Each named turn below is shown by a few rows before and after it. Which turns, in which order, take the first row of each later pair to the second? The first pair is answered.
J_274 (before -> after):
[ 19  -5  14 -21 -10   8  16  24  12 -25 -25 -18]  ->  [-13 -13  -2 -27   5  22  13 -17  -7 -25 -18 -22]
[ -2 -31   6  10  -4  -7   4  19 -17  -3  -9  -8]  ->  [-18 -31  -4  15   3  -3   2  -3 -25  -1  -1  -8]
[-14 -29  17 -12  -2  11 -38  13 -29  -5   9  -2]  ->  [-21 -17   2   3   2  12 -37  -8 -31   3  25   6]
[  8   0  19 -20 -12  18 -15  18   5  16   1  -3]  ->  [ -7  -4  13 -25  -7  27 -15   4  -7  14   0  -7]
J_91 (before -> after):
[-18   3  22 -28   9  11  -4  -6   6  -7 -16  -3]  ->  [-10  -1   2   4  15  -8  11  18 -14  -9 -33   1]
[ -4  -2 -34  30   3  16 -15  11 -47  -9 -25   5]  ->  [-12   4 -14   4  -4  41 -46 -25 -26  -2  11   6]
[-40 -35 -33  18  26  -4  21 -34 -24   7  19 -23]  ->  [-45 -31  -8 -18  22  10  16 -50   1   3  27 -28]
[ -7 -10   9   5   7  -6   2  12  -7   0   0  -4]  ->  [-9 -8 10  7  6 -4 -2  7 -9  3 12 -2]
J_262 (before -> after):
[ -4  12  10 -13 -17  12  -1   5  11   1  -1 -10]  ->  [  1   8   0  11 -18   6 -14   8   3   7  13  -4]
[ -1 -29   2  51  -6 -49 -10  26  21   9  30 -12]  ->  [-47 -51  -1  12  20 -33  24  -5  -1  -7  -3 -36]
[  7  20  26 -18 -12   7   0   0  25   2   3  -1]  ->  [  5   1   4  22  -8  -5 -22  -3   4  11  30   5]
[ 17   1  25 -14 -20  19 -21  33  -5 -13 -18   4]  ->  [  8 -15   7  18 -17  14 -37  28 -26  -7   3   5]
Then:
Between the rows of a pair lie 2 to 4 turns.
[  3  20 -21  36   5 -32  22 -13  14  15  -4   1]  ->  [ -2  27   9 -11   0 -14  18 -27  42  10  -3  -9]
J_91 J_91
[ 24  16   7  -9   3 -11  20  14  13  -7 -22  -2]  ->  [ 17  -6   0  17   2  -8 -22  -5   5   7  32   2]
J_262 J_91 J_91 J_262
[-23 -29 -37  34  14 -14  26  -8 -17  -4 -12   1]  ->  [ 30  17  -5  26 -15 -21  19  28  37   1 -11  22]
J_262 J_262
[ -6 -31  -3  -6   1 -12 -20 -10   0  13  24  -5]  ->  [  5  -7  16 -34  -7  -9  -4  -1  29   8   6  -3]
J_274 J_262 J_262
[ 22  32  18 -11  -8 -11  17 -16  38   4  13   9]  ->  [ 28   9   1  21  -2 -31  32  30   5  -7 -21   5]
J_274 J_91
[  3  20 -17  14  -2  10 -17 -14 -15   2  14   9]  ->  [  2  -8   1  -3  -5  15 -32   3 -16  -5  13  -4]
J_274 J_274 J_262 J_91
[-22 -44  11 -40   3  33 -11 -19   4  -2   4 -28]  ->  [  9 -20   9 -26  -2   9  25  35   2 -11 -49 -19]
J_262 J_274 J_91
[ 20  32 -28  26 -14   5 -11  17 -19   6 -21  35]  ->  [ 14   5  16 -26 -24  30 -33  28  -4 -11 -24  17]
J_91 J_274 J_274
[-21 -26 -22  25   8  -8   6  -2 -23   3   9 -11]  ->  [  6 -22  23  -5 -15  -5  -8  29  19  -2  10 -13]
J_91 J_274 J_274 J_274
[ 17  35 -11   9 -11   5  -2  17  -9  -3 -14  27]  ->  [-19  -4  -9 -19   5  19   1  -1 -34 -16 -23   2]
J_91 J_274 J_262 J_262
[-17 -26   1  -9  22  10 -23 -39 -11  11  25  -4]  ->  [ 25   9  23 -10  -3   4 -32 -10  29  16  31  10]
J_262 J_262
[ 19  -3  -6  15  18 -20   2  -1 -19  12  31  24]  ->  [  8 -17  -1   5  22 -17  -1 -16 -19  11  39  17]
J_274 J_91 J_262 J_274
[-11 -21  -9   0   2   5  -7  14 -32  -9 -27   1]  ->  [ -3   3 -30  30   0  -4 -10  -6 -25   8  -1  17]
J_274 J_274
[ -1 -10  -1 -13  -5   7  11   4 -11  -3 -21 -10]  ->  [ 16   4   4   4 -19   6 -16   2   1   9  11   5]
J_262 J_91 J_91
[ 10  31  11  -8 -13  17 -10  -8   3   2  15  19]  ->  [-16  11   0 -15   2  25   0 -26 -18  -5   7   4]
J_262 J_262
[ 11  10 -17 -26   5 -42  32  -8  39  19  10  -1]  ->  [ 12 -19 -16 -16   5 -53  27  18  24  12   1 -11]
J_262 J_262 J_274 J_274
[-13  -8   1 -14  13  25   5 -37  -9  -1   8  -8]  ->  [ -6 -15 -15  10  16   7  29  -9 -29  -6 -17  -7]
J_91 J_91
[ 15  -7  -1   2  -3  -9  36  41   3 -19 -46   9]  ->  [ 18 -14 -23  51  -9 -11  -7  32 -17  -4   0  24]
J_274 J_262 J_262
[ 14   2 -17  24   7 -16   9  20  -8   6 -12   0]  ->  [ 17  24  13 -14  -5   1   3   6  26   6  -5   1]
J_91 J_262 J_91 J_262
[-11  -8 -11  14   7  -7   7 -11 -20   3  -3  -9]  ->  [ -3   7   4   4  -3  -4  -8 -23   4   8  21  -6]
J_274 J_91
[ -5 -26   0  -3  11 -17  16  -8  13   3  -3 -10]  ->  [ 11 -16  -3  15   6 -25  14   8  15   7  -1  -2]
J_262 J_91
[-38  -8 -26  13  -4  21   3 -20 -14   6  14   0]  ->  [  6   8   1  20 -28   8 -16  19  26  12  26   8]
J_274 J_274 J_91
[ 22   7  16   4   2  -8  19  25   1 -19 -20  26]  ->  [ 22   3   8  22  -5  -1 -13  17  -7 -10  12  35]
J_274 J_262 J_91
[  2 -21  -9  13 -19  -1 -27   8  -6   0  35   6]  ->  [  5  -7 -25  32 -16 -10 -13  16 -17  -2  22  13]
J_262 J_262 J_91 J_91
[ -9 -13  -3 -11   2   8   2  20 -27 -19 -26  -4]  ->  [-16  -6   0 -22   0  20  -2   7 -25 -19 -23  -2]
J_262 J_274
[-13 -18  24  -8  -7   6  -8  -6  -4  -6  -9  -7]  ->  [ -8   6  25 -13 -10   6  -5 -20  12   0  -5   0]
J_274 J_262
[-11 -64  16 -35  -8  -1 -23 -15   6  14   9  -8]  ->  [ 25 -14  29 -45 -22  -8   8  23  31  11 -29   6]
J_262 J_91 J_274 J_262
[-10 -43  -2  13  12  -6 -14 -15  -1   8  12 -20]  ->  [-16 -29   8 -18  18  -1  14 -25  13   5 -10 -24]
J_274 J_262
[ 13 -11  18 -25  -4  -6   1  -3  22  13  22 -30]  ->  [ -3 -29   4 -11   7  -5  -3 -14   6  14  25 -31]
J_262 J_262
[ -9  18   6 -20  19  -3  34 -24  19   1 -10  -4]  ->  [  7  25   9 -11  11 -13  33  -9  31   5  -9   2]
J_274 J_274
[ -8 -12 -14  16   0   6 -25 -15 -10   8  33  -2]  ->  [ -6   1 -33  31  11 -11   9  -4 -19   6   5   2]
J_262 J_91 J_91 J_274
